(in the rows, 128 means zero)
One turn moves every row onto another: examples first, then more rows asked
K_82: [147 120 114 123 135 120 163 142 140 101 132 126]
K_833: [154 142 107 126 113 127 145 109 147 155 107 127]
K_52: [152 123 126 132 156  86 161 113 131 173 116 113]
K_94: [149  97 148 116 130 100 152 137 116 150 107 134]
K_542: [153 141 110 135 134 113 152 137 128 107 134 117]
K_532: [136 124 129 137 186 101 146 131 136 151 137 137]
K_271: [130  97 112 124 169  98 151 126 117 161 122 120]
K_980: [147 144 122 159 150 101 148 107 136 146 111 126]
K_128: [156 141 134 148 137 108 146 134 156 124 102 132]
K_466: [160 109 126 141 117  81 153 137 140 136 122 127]
K_603: [141 130 127 113 153  99 143 161 158 131 145 115]
K_594: [144 127 127 100 125 115 133 116 165 136 128 101]
K_738: [137 130 113  97 137 107 139 120 155 151 126  90]
K_440: [141 128 138 143 131 119 141 141 155 116 137 149]
K_912: [148 153 125 108 111 123 147 140 149 149 138 116]
K_666: [148 140 120 104 128  89 149 134 154 165 150 129]
K_909: [143 126 126 118 135  73 156 137 140 157  98 132]
K_891: [161  97 125 145 144 114 146 151 152 137 144 125]
K_147: [151 119 117  88 138 113 151 143 133 154  95 129]
K_456: [128 131 130 116 180 124 155 132 118 160 130 123]
K_113: [134 155 118 140 138 118 139 105 130 134 141 114]
K_74: [141 115 119 143 157 137 156  97 129 159 128 129]
K_436: [145 154 119 134 144 122 157 108 116 154 107 125]
K_651: [135 103 144 116 159 102 159 148 143 148 152 136]
K_239: [122  92 122 134 117 114 152 154 137 153 129 125]
K_191: [137 144 115 115 144  98 140 121 113 164 113 101]
K_955: [150  96 122 128 126 136 163 112 143 155 135 143]
K_979: [123 111 122 154 165 120 149 115 138 129 139 125]
K_791: [138 117 120 102 131 103 113 137 126 145 108 143]
K_310: [138  81 131 123 139 108 153 131 157 150 119 143]
K_47: [124 105 118 102 152 105 124 126 121 143 108 143]
K_751: [135 109 127 125 114 131 145 115 131 145  91 134]
K_475: [128 125 138 102 161 129 149 156 132 151 107 136]
K_448: [144 130 131 128 149 157 141 133 145 132 139 133]
K_541: [122 138 124  91 116 114 149 116 140 154 111 130]
K_907: [123 141 125 142 156 137 151 113 139 159 149 128]
K_715: [126 124 115  89 141 144 137 130 144 145 136 133]
K_254: [137 148 102 120 141 128 139 138 168 127 133 130]
K_566: [119  94 131 151 123 118 148 132 134 146 137 122]
K_554: [137 148 124 128 156  83 154 125 132 167 143 118]

K_254 turns into K_891
K_271 turns into K_191
Where do these go?
K_466 turns into K_751
K_912 turns into K_440
K_907 turns into K_532
K_239 turns into K_791
K_955 turns into K_475
K_651 turns into K_909
K_542 turns into K_566
K_456 turns into K_554

One turn moves every row onto another: examples first, then more rows asked
K_933: [ 99 135 152 149 122 149 154 137 145 120 130 129 141 109 144 153  76 157
 140 138 105 117 137 144 104 112]
K_431: [100 136 157 147 119 153 159 134 135 138 125 131 146 128 147 150  84 150
 144 144 106 106 127 137 116 113]
K_744: [127 156 140 122 153 122 112  88 105 115 110 125 121 119 133 166  97 127
 125 100 102 126 145 145 143 133]
K_562: [113 113 115 119 117 148 146  85 118 114 120 139 113 122 143 160 101 141
 137 116 119 124 157 158 114 169]
K_620: [124 157 161 149 162 144 124 129 140 117 140 150 110 117 124 154 103 136
 136 127 113 137 126 166 117 118]
K_836: [127 167 164 136 158 142 130 132 153 112 142 153 114 124 131 143 106 137
 134 113 129 118 131 156 131 127]
K_231: [128 121 108 123 111 152 140  96  97 108 102 138 116 128 151 170  97 156
 128 112 122 141 144 150 125 158]
K_857: [ 94 140 139 147 117 121  96 132 126 121 136 122 130 113 151 133  86 155
 134 126 112  88 114 126 125 153]
K_522: [120 156 144 105 131 146 130 120 147 103 122 128 149 134 121 142 114 131
 117 125 142 167 133 140 147 147]
K_600: [119 116 119 118 107 161 131  94 115 113 116 143 117 131 164 159  96 133
 143 125 122 130 157 152 102 148]
K_560: [108 161 166 148 148 143 130 143 149 112 142 159 106 118 133 153  96 127
 123 119 114 125 124 148 131 131]
K_661: [ 96 110 138 121 126 159 103 119 132 125 107 146 135 118 138 191  93 171
 151 137 127 119 106 120 138 130]
K_663: [121 152 144 132 147 168 124 120 113 107 125 101 117 118 143 134 107 140
 121 145 146 129 117 108 120 133]
K_257: [ 93 122 112 113 104 128 121 127 124 128 110 161 136 116 150 134 103 145
 130 142 125 124 104 170 125 157]
K_274: [133 107 113 119 115 149 140 101 119 112 110 135 138 121 147 168  97 152
 142 126 115 137 161 154 117 165]
K_772: [110 138 140 136 137 110 113 134 127 120 132 112 120 124 144 111  81 161
 116 131 109 102 130 129 126 150]
K_412: [117 123 133 108 121 155 117  92 138 115 122 149 107 133 129 145 105 173
 156 140 109 137 143 151 173 148]
K_918: [116 163 147 136 157 164 125 124 112 111 124 108 115 110 139 134 100 135
 123 153 147 131 119 119 131 135]
K_256: [107 147 143 129 106 124 105 139 129 117 126 114 125 120 161 119  77 153
 120 125 107 104 122 125 116 142]
K_400: [105 115 141 130 129 152  93 119 119 126 103 139 138 123 120 176  80 170
 141 146 126 121 116 123 130 108]
K_487: [116 158 146 138 147 168 122 117 115 109 128 102 117 121 138 126 106 149
 121 141 145 140 119 112 128 134]
K_425: [ 93 114 112 115 111 134 117 132 114 136 103 156 138 116 160 137  99 151
 135 138 125 121 104 166 134 147]
K_148: [127 157 133 126 141 125 124  88 109 109 111 124 129 131 128 160 102 132
 118  88 109 123 145 147 148 145]
K_947: [ 96 124 120 105  99 124 107 136 122 131 108 155 145 115 153 148 104 148
 131 146 122 122 108 153 120 155]
K_935: [ 92  98 132 131 120 152 103 111 126 109 108 133 124 116 133 171 103 169
 151 144 122 107 110 122 122 121]
K_707: [119 149 137 138 161 162 120 122 119 101 139 111 123 121 134 136 108 140
 117 141 144 141 107 114 126 129]
K_540: [130 153 136 113 156 119 129  90 111 108 108 128 127 125 140 160  99 123
 122 107 101 131 145 140 152 132]
K_46: [114 120 136 104 120 150 114 105 147 123 128 146 113 135 118 154 105 164
 160 141 107 126 146 144 175 148]
K_208: [130 151 134 117 158 126 117  95 103 119 107 131 122 123 136 160 104 126
 123  94 107 123 146 151 143 136]
K_282: [100 132 156 150 125 147 162 131 142 122 120 137 148 122 149 161  82 151
 139 136 107 119 122 139 113 106]
K_629: [114  89 125 124 123 155 105 110 122 131 117 132 130 115 125 178 100 174
 148 135 115 115 114 122 129 130]
K_546: [110 153 119 103 125 146 130 121 143 117 117 121 132 134 112 152 118 125
 118 127 132 167 132 146 154 148]
K_433: [119 120 136 107 127 145 110 110 145 115 131 151 108 134 125 146 103 168
 155 136 110 131 147 144 179 148]
K_992: [120 120 107 110 121 149 138  97 120 109 106 125 123 130 140 166 107 154
 131 116 122 144 165 162 111 149]
K_810: [125 159 158 128 155 141 145 140 140 111 144 154 126 101 124 148  94 126
 124 125 113 119 127 161 130 125]
K_55: [114 111 141 108 125 156 112 110 144 123 122 149  98 135 126 159 107 162
 160 128 120 133 146 147 166 157]
K_821: [ 95 122 111 115 106 131 117 133 121 125 112 155 133 108 159 138  95 146
 130 150 128 122 108 165 127 162]
K_497: [117 159 153 142 163 140 139 118 146 120 137 157 109 113 124 160 123 139
 129 125 110 126 115 165 133 139]
K_535: [ 94 144 153 144 124 125 102 133 116 128 141 124 129 114 153 131  76 157
 111 119 105 109 114 124 126 145]
K_105: [ 86 154 144 130 124 127  96 148 113 130 137 125 121 121 148 125  94 158
 131 140 105 105 123 132 122 148]
K_490: [ 96 131 152 149 123 157 164 137 140 131 121 131 152 122 147 162  83 155
 142 136 112 121 128 142 115 117]
K_31: [108 150 124 110 134 147 144 106 145  94 132 112 141 139 124 149 111 132
 134 135 140 162 126 141 156 143]
K_495: [106 144 128 108 114 155 135 122 145 112 118 119 154 119 137 149 120 134
 127 117 133 155 133 135 174 152]
K_674: [115 143 124 113 132 139 130 126 133 105 124 117 153 131 112 142 124 138
 116 125 136 153 137 133 168 144]
K_500: [108  96 151 123 121 147 105 111 124 129 100 136 127 123 131 162  95 169
 168 123 118 111 114 123 131 124]

K_918 turns into K_425
K_497 turns into K_400
K_857 turns into K_992
Where do these go?
K_810 turns into K_500
K_744 turns into K_490
K_620 turns into K_661
K_274 turns into K_836
K_487 turns into K_821
K_148 turns into K_933

One turn moves every row onto another: examples first, then more rows asked
K_145: [159 114  77 131 142 161 183 136 113 138 133 129 145 135]
K_942: [143 164  84 134 132 169 153 126 112 145 135 137 132 129]
K_601: [160 114  78 136 140 163 187 134 117 124 119 123 136 127]
K_345: [153  75  94 131 131 132 142 122 130 127 122 126 133 125]
K_223: [165 113  78 126 144 161 184 140 114 129 125 130 135 130]
K_413: [152 162  84 131 134 170 157 130 115 128 120 136 114 117]
K_160: [143 120 102 143 128 125 105 119 149 133 121 113 128 134]
K_468: [154 162  83 123 138 168 152 134 110 139 132 142 120 125]
K_880: [152  76  94 130 131 131 142 121 129 129 124 127 134 126]
K_993: [137 129 111 119 140 103 117 139 122 125 112 117 121 139]
K_888: [150 118 101 133 132 122 101 126 145 138 128 121 127 138]
K_376: [151 108  82 120 139 140 181 153 136 146 141 117 133 141]
K_633: [156 107  82 120 142 142 184 154 138 131 127 114 118 132]
K_27: [130 130 110 126 137 103 117 133 122 133 118 115 131 143]
K_10: [145 109  82 135 135 144 189 144 143 128 122 104 125 129]
K_917: [150  76  94 132 130 132 142 121 129 131 123 126 135 126]
K_509: [140 153  84 148 138 142 130 117 125 112 120 159 133 116]
K_12: [146 152  82 140 142 141 127 122 123 113 121 164 129 117]
K_34: [141 164  84 142 128 171 158 122 116 134 123 130 125 121]
K_988: [155 172  89 118 141 123 150 159 123 128 125 111 133 130]
K_919: [156 117 102 128 136 123 102 129 146 128 119 121 115 132]
K_754: [137 153  82 147 138 141 128 116 124 119 127 161 140 120]
K_667: [146 173  89 125 136 123 149 152 124 136 131 108 144 135]
K_512: [133 129 111 128 136 105 121 133 126 117 104 110 120 134]
K_394: [142 174  88 134 132 124 155 147 128 126 122 101 142 129]
K_50: [154 114  77 140 138 163 186 131 116 133 127 123 146 133]
K_211: [143 152  82 140 142 140 125 122 121 120 129 165 136 121]
K_740: [126 131 111 133 132 105 121 128 126 125 110 108 130 139]
K_359: [149 119 102 139 131 126 106 123 149 123 113 113 116 128]
K_110: [151  76  94 133 130 132 142 121 130 129 122 125 134 125]
K_949: [139 110  82 136 133 142 185 142 141 143 135 107 139 139]
K_876: [150 173  90 127 138 125 153 153 127 118 116 104 130 124]

K_949 turns into K_376
K_740 turns into K_27
K_667 turns into K_988
Where do these go?
K_359 turns into K_160
K_12 turns into K_509
K_50 turns into K_145
K_34 turns into K_942

One turn moves every row onto another: examples first, then more rows asked
K_709: [141 126 129 130 114 116 136 100 110 139 131 129 140 130 110 119 103 140
 100 129 151 117 137 137 105 114  94 111 138 104 156 127 135 138 139]
K_246: [123 158 157  80 120  95 128 113 140 115 140 120 120 124 114 138 107 121
 111 124 118 117 106 137 128 171 124 127 131  98 136 149 127 131 144]
K_615: [135 132 150 144 120 119 144 127 103 128 114 115 116 117 122 140 149 121
 136 160 142 129 131 131 163 137 112 127 131 129 117 102 155 136 111]
K_346: [152 119 120 101 140 112 146 129 129 108 133 113 126 112 126 136  83 109
 133 108 139 128 143 104 137 138 128 108  96 109 104 136 145 113 156]
K_679: [146 116 120 124 119 123 165 127 117 116 112 134 143 123  99 110 127 122
 114 125 155 118 114 114  88 145  90 137 125 114 122 127 142 119 115]
K_689: [143 122 129 137 144  96 121 109 143 114 129  99 132 101 149 141 108 142
 125 126 117 111 151 128 114 130 121 111 139 150  90 106 143 139 109]
K_430: [131 107 126 150 126 113 129 114 129 106 116 113 122 133 141 118 144 127
 138 125 135 117 112 154 132 148 104 125 130 167 100 125 145 117 102]
K_943: [141 138 160 142 145 116 144 124 115 119 126 120 116 114 117 132 168 123
 125 144 160 135 123 128 156 137 130 123 134 127 137 113 149 152 116]
K_693: [126 130 157 135 141 133 138 140 119 109 121 113 139 124 133 145 171 120
 123 139 127 152 136 130 149 157 121 121 128 125 122 107 152 134 118]
K_199: [137 124 137 112 135  76 154 108 130 114 132 138 134 112 143 159 109 127
  98 105 141 120 141 123 125 162 108 106 110 117 132 147 140 159 151]
K_58: [147 126 109  99 131 108 153 121 110 112 121 111 129 133  85 126 109 120
 140 138 152 122 124  89 134 148 125 137 108 104 129 135 141 127 122]
K_650: [126 133 128  93 151 109 136 113  97 123 152 110 144 146  91 139 134 127
 125 133 138 104 105 115 104 138  91 131 141 101 119 131 133 135 146]
K_697: [138 142 126 132 144 118 120 123 137 118 127 129 147 137 105 141 127  95
 107  89 114 109  97 149 124 123 100 111 144 117 150 143 125 125 141]
K_974: [147 157 167 129 160 113 125 133 134 116 127 106 117 104 120 126 107 142
 115 140 145 118 121 105 152 121 137 119 143 133  92 137 119 123 120]
K_501: [140 146 113 142 120 120 132  90 109 137 130 128 134 121  86 145 115 108
 102 138 125 135 124 103 124 129  83 126 135 115 134 134 132 129 145]
K_179: [150 114 123 118 134 124 150 115 139 100 131 133 140 111 134 119 113 113
 130  92 150 135 128 126  89 133  91  99 118 117 106 120 154 123 149]
K_224: [143 129 140 147 154  98 119 108 150 105 125  99 127  95 131 141  95 140
 107 132 121 135 148 136 110 130 139 121 146 141 104 127 135 132 107]
K_781: [137 113 119 117  99 107 139 104 117 101 130 114 130 129  99 127  87 150
 119 131 137 123  95 123 131 138 126 129 141 114 135 161 117 129 138]
K_847: [137 126 166 139 140 119 127 122 100 125 111 136 114 132 133 138 156 111
 119 140 136 127 130 124 164 147 111 141 133 128 118 115 162 124 118]
K_696: [132 110 131 150 141  98 120 109 131  79 110 130 121 128 140 128 140 122
 129 116 122 127 113 147 129 150 118 135 138 155 102 144 152 133 101]
K_184: [126 131 121 113 131 114 136 113 135  94 136 133 159 123 121 144 111 118
 133 119 121 141 110 150 115 137 130  89  87 116 128 140 134 144 156]
K_163: [139 141 165 113 139 113 131 128 130 121 128  93 116 119 122 139 101 140
 134 138 151 131 116 114 156 120 133 107 140 138  85 109 130 129 110]
K_502: [120 136 124  90 142 112 142 118 114 119 138  94 142 127 108 141  98 130
 100 147 124 109 130 138 118 156 123 117  96 116 129 148 127 107 153]
K_295: [131 113 142 144 125 118 130 115 126 111 122 115 110 122 144 119 158 107
 105 115 131 127 117 153 124 146 125 140 119 165 106 135 147 114 113]
K_337: [141 146 177 119 159 124 118 110 130 132 133  99 115 128 115 134 111 135
 121 140 158 147 126 117 148 128 134 115 147 129 111 108 134 118 118]
K_449: [150 107 127 109 113 110 130 110 109  96 133 122 127 116 118 153 101 132
 112 107 104 117 129 113 150 155 106 120 113 109 122 141 149 161 158]
K_126: [128 147 164 125 164 125 124 154 132 117 126 107 135 133 110 127 127 130
 115 135 140 145 122 118 144 120 126 104 140 126  93 118 122 124 100]
K_275: [111 115 133 129 133 108 124 127 130  95 127 105 128 136 156 127 150 122
 131 128 119 137 127 142 122 157 132 137 137 146  98 142 138 102 114]
K_995: [120 151 129 111 129 100 130 114 120 115 142 132 118 121  95 130 127  98
 101 134 115 105 106 140 127 139 102 119 161  92 146 141 136 122 142]
K_351: [145 151 150 109 135 109 121 120 152 123 125 119 153 126 126 158 112 118
 111  88 106 117 119 142 121 156 120 121 113 113 149 141 125 146 147]
K_798: [121 141 127 131 158  91 110 123 135 108 136 105 135 120 137 130 123 130
 126 142 113 128 159 121 109 121 131 120 152 124  95 125 134 130 103]
K_61: [145 134 137 135 140 120 136 104 133 123 116 147 154 143 127 133 117 132
 116  97 151 122  96 116 130 148  81 107 122 138 130 155 118 120 150]
K_877: [146 113 149 103 130 129 123 114 115 120 133 130 126 150 123 121 103 127
 101  83 143 118 115 138 135 132  79  97 111 126 118 134 142 137 151]
K_750: [143 145 128 133 150 101 101  88 142  97 134 102 122 104 144 128 125 128
 127 123 111 122 146 118 110 129 126 126 137 149  94 127 147 140 122]
K_653: [133 117 139 130 128 119 143 145 111 123 136 156 158 123 114 143 128 110
 113 110 121 115  94 134 105 120  99 120 121 103 102 138 125 137 149]
K_127: [121 128 127  97 117  87 145 100 122 112 146 110  99 131  92 144  92 108
  97 118 145 143 104 121 129 143 118 118 126 124 110 157 127 132 137]

K_246 turns into K_995
K_689 turns into K_163
K_224 turns into K_337
Where do these go?
K_650 turns into K_653
K_693 turns into K_275
K_127 turns into K_501
K_974 turns into K_943
K_781 turns into K_709
K_346 turns into K_58

